In the data rows, the value 500 means zero.
In each game, the first row plays the second. By how much does the first row win? 15 means about a draw, 30 a big win and 0 a big loss. Wins can go round in a circle. Each row has two weighted sums of its numbers, A and B, taken from their middle values. A row wins by its A times the other's B, less its B times the other's A.
tensor([380, 541, 395, 455, 606, 413, 542, 482, 439, 516, 669, 647, 315, 330, 225, 450])
tensor([523, 416, 449, 391, 555, 498, 450, 500, 518, 385, 491, 550, 378, 516, 472, 411]) >> 19
tensor([571, 370, 347, 686, 502, 510, 346, 609, 450, 387, 556, 607, 549, 603, 498, 488])
tensor([717, 318, 429, 544, 499, 383, 449, 502, 329, 393, 495, 498, 576, 579, 579, 506]) >> 21
tensor([532, 676, 529, 309, 704, 687, 676, 349, 478, 597, 487, 311, 388, 477, 486, 428])
tensor([542, 412, 570, 633, 518, 554, 523, 671, 480, 537, 552, 530, 515, 504, 453, 577]) >> 16
tensor([465, 476, 495, 477, 599, 520, 506, 416, 495, 491, 455, 346, 470, 499, 542, 402])
tensor([363, 610, 685, 365, 627, 617, 609, 342, 491, 650, 379, 371, 420, 394, 460, 412]) >> 7
tensor([513, 500, 408, 428, 603, 566, 517, 272, 557, 583, 445, 406, 516, 484, 478, 422])
tensor([414, 685, 459, 322, 530, 512, 515, 287, 297, 592, 610, 559, 356, 352, 417, 445]) >> 28
tensor([337, 548, 587, 509, 504, 427, 630, 556, 552, 557, 679, 708, 379, 340, 355, 545])
tensor([525, 627, 525, 388, 783, 596, 586, 415, 422, 457, 538, 526, 267, 482, 432, 393]) >> 12
tensor([635, 510, 505, 483, 470, 314, 372, 653, 525, 436, 343, 363, 744, 693, 677, 549])
tensor([710, 381, 520, 701, 522, 543, 568, 677, 492, 376, 474, 503, 544, 590, 511, 493]) >> 17
tensor([333, 577, 522, 396, 524, 433, 598, 364, 451, 640, 691, 660, 403, 291, 336, 478])
tensor([361, 569, 466, 416, 525, 558, 572, 490, 508, 619, 643, 607, 274, 326, 341, 486]) >> 16
tensor([561, 435, 554, 489, 465, 476, 421, 485, 489, 452, 380, 295, 587, 756, 666, 536])
tensor([734, 332, 561, 646, 459, 519, 499, 691, 550, 367, 464, 505, 548, 539, 523, 523]) >> 19
tensor([682, 467, 545, 609, 456, 439, 456, 596, 590, 389, 355, 398, 613, 741, 682, 489])
tensor([426, 586, 591, 468, 489, 411, 746, 513, 737, 616, 535, 587, 543, 324, 376, 534]) >> 24
tensor([729, 317, 416, 526, 550, 349, 349, 431, 363, 313, 536, 426, 569, 711, 601, 498])
tensor([329, 592, 441, 422, 482, 439, 605, 346, 542, 640, 707, 649, 375, 293, 327, 471]) >> 10
tensor([648, 451, 601, 547, 457, 484, 396, 558, 588, 398, 391, 250, 613, 531, 636, 545])
tensor([378, 675, 611, 435, 497, 525, 667, 547, 659, 639, 626, 534, 389, 367, 450, 478]) >> 14
tensor([484, 670, 569, 307, 522, 609, 545, 397, 408, 540, 474, 511, 415, 296, 487, 411])
tensor([321, 532, 498, 456, 496, 483, 699, 488, 594, 527, 670, 688, 439, 291, 322, 480]) >> 25
tensor([563, 339, 388, 644, 375, 505, 368, 501, 429, 391, 535, 540, 536, 630, 563, 498])
tensor([419, 758, 598, 270, 637, 563, 511, 348, 320, 525, 590, 434, 330, 347, 474, 479]) >> 20
tensor([489, 626, 613, 361, 681, 658, 574, 330, 543, 556, 400, 316, 415, 512, 536, 428])
tensor([351, 620, 435, 393, 598, 436, 626, 468, 634, 495, 645, 643, 357, 455, 298, 464]) >> 18
tensor([646, 365, 500, 698, 413, 521, 463, 647, 601, 450, 453, 420, 562, 590, 530, 585])
tensor([433, 611, 653, 400, 463, 591, 617, 546, 717, 630, 575, 497, 439, 430, 406, 591]) >> 14
tensor([522, 638, 432, 364, 653, 422, 562, 447, 390, 555, 520, 573, 344, 329, 346, 412])
tensor([558, 397, 559, 636, 391, 590, 483, 561, 683, 496, 423, 389, 562, 636, 576, 501]) >> 21
tensor([649, 366, 391, 601, 469, 381, 337, 492, 375, 318, 495, 418, 628, 641, 678, 556])
tensor([507, 428, 474, 623, 311, 579, 404, 638, 510, 554, 508, 382, 569, 557, 551, 516]) >> 19
tensor([318, 570, 473, 420, 697, 457, 671, 419, 514, 509, 630, 705, 337, 435, 288, 546])
tensor([702, 410, 564, 531, 353, 521, 361, 461, 527, 418, 297, 324, 678, 762, 691, 550]) >> 17
tensor([493, 598, 654, 491, 573, 610, 662, 600, 656, 557, 513, 539, 430, 360, 348, 465])
tensor([296, 662, 604, 403, 450, 507, 525, 521, 631, 642, 547, 513, 490, 386, 408, 538]) >> 16
tensor([637, 522, 357, 427, 306, 270, 262, 429, 339, 396, 448, 415, 652, 550, 629, 379])
tensor([530, 350, 562, 761, 427, 605, 432, 585, 628, 541, 504, 538, 535, 501, 582, 603]) >> 10
tensor([337, 686, 491, 390, 359, 446, 601, 418, 516, 629, 652, 644, 390, 289, 346, 501])
tensor([461, 368, 511, 681, 362, 563, 442, 627, 623, 495, 494, 429, 548, 453, 521, 533]) >> 13
tensor([570, 488, 363, 387, 566, 547, 561, 338, 445, 365, 484, 484, 370, 491, 485, 410])
tensor([565, 325, 415, 722, 402, 470, 393, 680, 541, 407, 404, 524, 597, 576, 558, 606]) >> 16
tensor([758, 473, 517, 517, 414, 400, 417, 612, 568, 451, 410, 396, 671, 719, 572, 534])
tensor([477, 654, 448, 365, 666, 468, 557, 293, 271, 495, 596, 588, 372, 389, 371, 411]) >> 5
tensor([666, 479, 573, 596, 353, 512, 369, 615, 505, 484, 315, 355, 720, 669, 681, 484])
tensor([388, 560, 562, 495, 610, 530, 721, 593, 695, 589, 573, 559, 419, 442, 387, 443]) >> 22
tensor([577, 367, 424, 467, 358, 447, 331, 426, 223, 390, 447, 390, 552, 619, 707, 563])
tensor([523, 373, 343, 601, 452, 369, 491, 534, 463, 379, 606, 687, 459, 532, 484, 579]) >> 11
tensor([423, 396, 427, 670, 490, 510, 481, 585, 526, 440, 572, 633, 465, 582, 505, 554])
tensor([458, 585, 578, 440, 581, 457, 761, 571, 613, 595, 524, 530, 333, 398, 305, 474]) >> 12
tensor([562, 422, 447, 740, 418, 485, 447, 690, 577, 369, 485, 582, 608, 617, 493, 552])
tensor([544, 530, 565, 555, 642, 526, 612, 321, 662, 392, 413, 375, 374, 662, 497, 423]) >> 10
tensor([345, 662, 527, 346, 425, 383, 699, 503, 609, 585, 593, 628, 385, 220, 324, 519])
tensor([596, 439, 516, 447, 711, 537, 538, 468, 533, 410, 408, 546, 509, 607, 416, 382]) >> 14
tensor([449, 617, 445, 380, 620, 390, 468, 332, 363, 509, 589, 524, 380, 437, 433, 409])
tensor([545, 516, 466, 501, 377, 438, 375, 416, 303, 403, 444, 334, 643, 531, 671, 455]) >> 13
tensor([648, 496, 471, 442, 332, 328, 399, 396, 348, 415, 468, 474, 616, 571, 709, 491])
tensor([466, 346, 408, 572, 447, 526, 428, 498, 446, 470, 614, 507, 477, 459, 533, 546]) >> 16
tensor([561, 356, 626, 657, 481, 569, 524, 587, 508, 495, 427, 404, 572, 533, 587, 630])
tensor([272, 526, 439, 447, 469, 501, 571, 399, 544, 622, 704, 700, 348, 304, 390, 466]) >> 24
tensor([519, 419, 602, 626, 493, 555, 569, 665, 607, 471, 511, 448, 579, 610, 583, 648])
tensor([455, 684, 654, 362, 630, 607, 476, 470, 532, 608, 383, 413, 537, 374, 532, 373]) >> 12
tensor([418, 568, 661, 474, 562, 547, 753, 477, 638, 623, 541, 458, 352, 330, 346, 462])
tensor([351, 660, 445, 311, 672, 554, 500, 284, 287, 547, 604, 569, 453, 394, 482, 452]) >> 18
tensor([407, 591, 491, 379, 521, 510, 584, 399, 589, 621, 637, 591, 405, 351, 396, 499])
tensor([685, 437, 562, 608, 412, 517, 373, 614, 507, 487, 364, 282, 676, 697, 693, 494]) >> 14
tensor([294, 646, 644, 389, 456, 488, 541, 608, 650, 588, 598, 575, 454, 290, 397, 519])
tensor([390, 746, 577, 364, 693, 544, 455, 377, 414, 610, 426, 413, 521, 388, 545, 415]) >> 18
tensor([511, 405, 449, 654, 419, 542, 336, 533, 438, 469, 540, 554, 491, 466, 529, 589])
tensor([352, 591, 427, 410, 596, 413, 631, 455, 427, 561, 694, 623, 408, 389, 272, 490]) >> 18
tensor([412, 383, 542, 604, 331, 555, 404, 554, 454, 503, 381, 522, 601, 576, 527, 643])
tensor([562, 372, 431, 620, 427, 529, 368, 679, 492, 488, 379, 493, 747, 515, 491, 605]) >> 11
tensor([345, 624, 433, 315, 497, 432, 653, 567, 588, 539, 593, 768, 345, 375, 316, 493])
tensor([472, 654, 419, 300, 690, 401, 505, 353, 418, 442, 538, 539, 439, 440, 490, 423]) >> 12
tensor([504, 632, 628, 395, 724, 710, 636, 441, 471, 628, 414, 369, 422, 454, 505, 406])
tensor([452, 621, 354, 429, 519, 491, 600, 504, 550, 597, 693, 704, 442, 292, 290, 499]) >> 11
tensor([468, 594, 551, 432, 790, 588, 657, 417, 528, 496, 375, 468, 397, 448, 379, 411])
tensor([381, 613, 376, 341, 556, 352, 664, 444, 550, 570, 699, 710, 281, 341, 280, 482]) >> 15
tensor([355, 517, 455, 482, 634, 511, 704, 439, 538, 522, 668, 747, 262, 342, 280, 543])
tensor([627, 357, 553, 703, 492, 439, 461, 704, 616, 460, 525, 508, 489, 539, 500, 568]) >> 13
tensor([497, 493, 497, 360, 575, 621, 545, 327, 530, 443, 403, 327, 566, 655, 526, 473])
tensor([523, 495, 570, 428, 645, 504, 712, 388, 662, 439, 352, 327, 487, 601, 488, 420]) >> 10
tensor([557, 330, 598, 767, 470, 501, 490, 597, 601, 535, 490, 505, 584, 553, 524, 509])
tensor([641, 393, 405, 476, 422, 411, 342, 500, 364, 367, 487, 465, 634, 671, 628, 501]) >> 15
tensor([540, 346, 388, 591, 340, 511, 468, 457, 298, 447, 553, 572, 533, 531, 531, 469])
tensor([605, 327, 574, 680, 453, 468, 427, 660, 652, 478, 459, 576, 554, 623, 520, 545]) >> 19
tensor([544, 492, 594, 467, 509, 612, 475, 394, 651, 510, 412, 307, 439, 533, 554, 506])
tensor([496, 381, 538, 640, 417, 526, 416, 578, 617, 536, 489, 415, 552, 572, 589, 609]) >> 21
tensor([303, 663, 552, 434, 524, 429, 752, 497, 630, 547, 594, 614, 458, 483, 301, 501])
tensor([704, 333, 381, 592, 464, 406, 347, 509, 361, 378, 493, 466, 670, 661, 683, 473]) >> 15
tensor([628, 426, 553, 616, 504, 506, 303, 517, 470, 497, 276, 285, 688, 660, 704, 534])
tensor([657, 336, 383, 632, 481, 417, 437, 566, 284, 297, 487, 473, 623, 554, 567, 492]) >> 15
tensor([453, 315, 369, 673, 442, 415, 487, 609, 375, 443, 576, 633, 495, 526, 458, 526])
tensor([404, 414, 540, 566, 396, 580, 503, 725, 558, 493, 488, 496, 485, 529, 515, 472]) >> 15
tensor([372, 601, 425, 313, 614, 407, 576, 283, 314, 517, 478, 547, 450, 428, 433, 437])
tensor([442, 397, 438, 615, 458, 585, 362, 481, 333, 507, 623, 608, 459, 552, 537, 525]) >> 14
tensor([354, 590, 457, 365, 667, 576, 547, 367, 327, 406, 508, 552, 356, 329, 414, 336])
tensor([273, 565, 425, 384, 563, 410, 558, 463, 525, 589, 716, 609, 305, 263, 329, 531]) >> 16
tensor([400, 590, 410, 454, 487, 494, 609, 574, 510, 481, 661, 727, 378, 395, 362, 513])
tensor([619, 304, 330, 520, 482, 340, 396, 524, 386, 392, 469, 463, 571, 745, 610, 427]) >> 16
tensor([493, 727, 638, 315, 591, 552, 599, 363, 459, 656, 485, 315, 526, 406, 523, 413])
tensor([364, 629, 631, 420, 536, 609, 735, 474, 698, 598, 526, 451, 389, 443, 343, 558]) >> 17
tensor([654, 386, 569, 619, 495, 498, 403, 622, 453, 433, 362, 405, 623, 705, 656, 587])
tensor([733, 352, 594, 512, 401, 438, 305, 548, 500, 415, 381, 433, 663, 601, 611, 479]) >> 19
tensor([456, 653, 390, 340, 729, 623, 483, 298, 391, 450, 525, 427, 294, 467, 392, 377])
tensor([410, 580, 467, 429, 570, 517, 622, 356, 529, 571, 664, 535, 418, 335, 340, 393]) >> 4
tensor([604, 452, 430, 499, 463, 367, 316, 563, 407, 431, 475, 464, 718, 629, 580, 455])
tensor([564, 392, 564, 598, 438, 542, 435, 539, 452, 453, 257, 244, 640, 631, 728, 581]) >> 15
tensor([683, 384, 441, 528, 372, 442, 336, 534, 402, 323, 497, 486, 588, 634, 581, 449])
tensor([590, 352, 559, 647, 402, 502, 495, 705, 607, 471, 474, 556, 569, 671, 594, 485]) >> 23
tensor([592, 464, 475, 498, 350, 291, 321, 526, 493, 457, 534, 522, 665, 623, 576, 524])
tensor([282, 601, 501, 402, 668, 406, 578, 460, 539, 584, 671, 726, 398, 425, 339, 486]) >> 10
tensor([351, 693, 501, 367, 560, 480, 778, 511, 774, 634, 631, 635, 458, 399, 332, 568])
tensor([659, 414, 365, 555, 394, 485, 328, 491, 402, 417, 423, 532, 619, 604, 632, 483]) >> 20
tensor([657, 315, 410, 712, 505, 538, 505, 615, 476, 451, 481, 459, 561, 571, 528, 551])
tensor([562, 515, 624, 411, 382, 422, 290, 557, 438, 522, 338, 281, 691, 619, 742, 516]) >> 16
tensor([531, 652, 677, 348, 705, 649, 535, 349, 462, 544, 442, 401, 444, 411, 472, 433])
tensor([611, 314, 422, 689, 389, 502, 516, 685, 509, 444, 442, 599, 511, 531, 546, 574]) >> 18
tensor([258, 695, 662, 384, 465, 595, 657, 413, 638, 689, 529, 570, 467, 383, 493, 521])
tensor([505, 305, 303, 574, 425, 475, 420, 550, 487, 447, 575, 617, 472, 534, 511, 585]) >> 24
tensor([355, 544, 475, 533, 543, 487, 613, 468, 563, 526, 696, 611, 314, 351, 304, 505])
tensor([426, 421, 418, 619, 471, 581, 416, 528, 403, 537, 606, 609, 388, 384, 517, 448]) >> 14
tensor([730, 416, 556, 543, 475, 458, 405, 663, 420, 414, 412, 367, 701, 734, 667, 524])
tensor([503, 406, 629, 643, 356, 561, 384, 624, 537, 537, 437, 439, 551, 536, 599, 647]) >> 21
tensor([306, 606, 417, 466, 552, 364, 653, 466, 615, 588, 634, 736, 421, 302, 298, 469])
tensor([601, 364, 425, 582, 509, 495, 324, 445, 316, 470, 382, 396, 657, 588, 653, 446]) >> 19
tensor([593, 372, 664, 693, 485, 481, 476, 614, 518, 490, 419, 508, 592, 676, 500, 561])
tensor([317, 587, 594, 471, 625, 536, 640, 531, 751, 582, 584, 599, 459, 470, 298, 507]) >> 20
tensor([521, 415, 403, 608, 361, 526, 450, 468, 346, 486, 628, 612, 535, 525, 590, 570])
tensor([527, 411, 507, 631, 529, 521, 542, 603, 411, 490, 514, 640, 487, 459, 493, 506]) >> 16
tensor([470, 644, 379, 315, 498, 481, 541, 310, 367, 555, 549, 459, 471, 405, 441, 438])
tensor([519, 455, 563, 549, 472, 478, 363, 517, 483, 424, 363, 333, 677, 748, 684, 571]) >> 14
tensor([392, 416, 411, 560, 401, 557, 338, 569, 413, 510, 476, 563, 619, 523, 582, 589])
tensor([352, 536, 415, 389, 427, 485, 546, 389, 501, 581, 686, 634, 335, 283, 386, 470]) >> 12
tensor([405, 599, 695, 463, 681, 544, 701, 489, 682, 638, 558, 502, 382, 383, 358, 520])
tensor([475, 625, 647, 385, 671, 617, 486, 384, 546, 646, 468, 380, 414, 477, 511, 507]) >> 12
tensor([549, 443, 548, 671, 441, 561, 485, 753, 713, 483, 454, 523, 631, 587, 548, 583])
tensor([627, 534, 522, 500, 406, 367, 399, 544, 554, 426, 346, 369, 720, 666, 683, 529]) >> 15
tensor([654, 455, 362, 447, 439, 357, 292, 420, 415, 350, 533, 554, 581, 639, 624, 514])
tensor([462, 402, 483, 686, 489, 514, 530, 710, 655, 445, 414, 520, 581, 634, 531, 517]) >> 8
tensor([542, 542, 582, 482, 347, 308, 427, 452, 484, 485, 394, 329, 659, 643, 764, 558])
tensor([358, 619, 493, 417, 380, 450, 578, 516, 549, 667, 668, 603, 395, 305, 385, 579]) >> 14
tensor([491, 407, 592, 654, 334, 519, 429, 621, 603, 538, 473, 459, 469, 530, 535, 593])
tensor([470, 683, 639, 367, 696, 587, 651, 354, 395, 601, 428, 380, 380, 396, 464, 447]) >> 10
tensor([476, 678, 439, 373, 693, 394, 601, 436, 476, 494, 512, 499, 362, 461, 390, 429])
tensor([715, 328, 459, 566, 389, 475, 342, 419, 337, 434, 394, 391, 609, 568, 615, 490]) >> 21
tensor([575, 372, 410, 594, 440, 428, 357, 631, 369, 440, 521, 664, 591, 509, 469, 516])
tensor([436, 692, 648, 417, 694, 691, 628, 400, 347, 596, 375, 421, 423, 428, 446, 405]) >> 25
tensor([637, 511, 365, 448, 325, 417, 304, 432, 488, 517, 461, 403, 591, 538, 590, 582])
tensor([314, 535, 434, 428, 631, 488, 662, 530, 553, 525, 638, 788, 297, 336, 282, 416]) >> 11
tensor([329, 672, 564, 357, 591, 417, 605, 582, 727, 518, 610, 618, 454, 436, 245, 446])
tensor([372, 732, 695, 406, 533, 595, 607, 469, 686, 654, 501, 515, 440, 400, 415, 478]) >> 14
tensor([406, 586, 540, 469, 478, 507, 593, 373, 485, 623, 671, 529, 277, 289, 408, 482])
tensor([428, 602, 495, 373, 659, 580, 607, 316, 341, 591, 505, 481, 333, 508, 425, 384]) >> 12
tensor([492, 581, 641, 534, 368, 438, 376, 589, 485, 444, 296, 348, 693, 572, 730, 587])
tensor([617, 335, 418, 457, 376, 476, 332, 517, 304, 349, 383, 375, 688, 661, 664, 505]) >> 12
tensor([447, 495, 481, 450, 652, 581, 579, 405, 632, 448, 475, 374, 420, 592, 541, 504])
tensor([393, 607, 641, 362, 736, 602, 526, 392, 555, 533, 448, 400, 364, 420, 493, 446]) >> 7
tensor([352, 538, 561, 536, 661, 503, 734, 511, 570, 499, 524, 604, 428, 464, 310, 519])
tensor([309, 571, 410, 379, 637, 386, 660, 470, 586, 595, 677, 747, 313, 383, 317, 433]) >> 17
tensor([476, 350, 385, 638, 479, 458, 485, 557, 415, 344, 574, 656, 496, 570, 531, 550])
tensor([406, 604, 688, 436, 560, 552, 661, 470, 709, 611, 479, 575, 347, 425, 433, 517]) >> 5
tensor([473, 663, 578, 355, 562, 540, 491, 411, 398, 563, 473, 401, 405, 535, 506, 499])
tensor([407, 605, 601, 451, 784, 647, 633, 335, 494, 511, 431, 408, 382, 478, 458, 408]) >> 19
tensor([307, 571, 523, 466, 544, 588, 816, 521, 570, 491, 543, 610, 361, 445, 302, 443])
tensor([575, 647, 665, 354, 642, 477, 609, 469, 683, 580, 394, 507, 619, 506, 447, 400]) >> 14
tensor([581, 395, 302, 555, 451, 438, 332, 451, 365, 425, 452, 459, 594, 547, 615, 477])
tensor([569, 354, 509, 633, 392, 471, 346, 516, 529, 368, 290, 332, 653, 680, 670, 512]) >> 8
tensor([376, 607, 589, 454, 498, 565, 594, 461, 607, 692, 527, 580, 428, 407, 416, 485])
tensor([405, 621, 742, 384, 673, 631, 563, 324, 449, 589, 420, 436, 413, 442, 457, 455]) >> 13
tensor([515, 673, 435, 367, 552, 434, 597, 355, 394, 536, 550, 544, 416, 348, 382, 436])
tensor([414, 490, 432, 406, 523, 412, 643, 496, 581, 507, 699, 679, 373, 377, 315, 495]) >> 12
tensor([668, 438, 590, 529, 409, 527, 373, 455, 429, 463, 257, 323, 688, 597, 724, 588])
tensor([356, 529, 496, 463, 472, 585, 569, 377, 472, 655, 623, 694, 315, 330, 408, 466]) >> 15
tensor([713, 442, 570, 599, 500, 543, 305, 462, 452, 442, 337, 363, 690, 682, 724, 526])
tensor([596, 355, 507, 723, 465, 470, 437, 668, 599, 514, 524, 615, 511, 545, 526, 555]) >> 16
tensor([405, 377, 348, 600, 349, 544, 354, 481, 431, 489, 539, 553, 523, 519, 610, 614])
tensor([771, 340, 434, 619, 447, 390, 297, 546, 455, 407, 452, 496, 639, 676, 531, 477]) >> 26
tensor([667, 393, 453, 506, 533, 472, 381, 525, 513, 358, 320, 324, 736, 708, 630, 585])
tensor([374, 615, 605, 454, 466, 627, 677, 505, 537, 595, 509, 536, 397, 397, 415, 517]) >> 14
tensor([583, 289, 364, 648, 452, 507, 410, 648, 524, 412, 616, 656, 531, 523, 449, 592])
tensor([518, 500, 535, 572, 505, 505, 432, 689, 536, 549, 501, 572, 547, 526, 481, 568]) >> 20
tensor([472, 369, 601, 658, 381, 598, 489, 577, 600, 563, 475, 540, 615, 599, 583, 567])
tensor([382, 572, 652, 546, 534, 529, 760, 566, 629, 600, 540, 579, 391, 417, 324, 512]) >> 8
tensor([554, 306, 379, 637, 319, 471, 407, 581, 587, 421, 580, 629, 458, 637, 484, 508])
tensor([589, 405, 504, 556, 407, 496, 380, 506, 291, 493, 376, 444, 558, 590, 711, 490]) >> 15
tensor([261, 629, 405, 424, 453, 461, 560, 508, 574, 638, 710, 695, 381, 360, 312, 487])
tensor([694, 449, 455, 543, 471, 433, 379, 551, 508, 431, 373, 421, 648, 663, 640, 454]) >> 17
tensor([681, 523, 451, 458, 328, 382, 213, 485, 497, 580, 453, 415, 748, 556, 698, 509])
tensor([589, 322, 252, 634, 401, 428, 454, 529, 401, 445, 612, 695, 526, 474, 523, 559]) >> 10
tensor([608, 422, 566, 599, 345, 486, 398, 534, 456, 447, 324, 238, 665, 568, 640, 568])
tensor([448, 348, 467, 593, 471, 473, 496, 610, 644, 447, 489, 483, 568, 642, 508, 548]) >> 18
tensor([521, 286, 310, 642, 387, 473, 434, 553, 314, 440, 578, 764, 565, 614, 487, 603])
tensor([534, 560, 616, 398, 651, 574, 504, 476, 497, 433, 346, 478, 416, 640, 553, 498]) >> 28
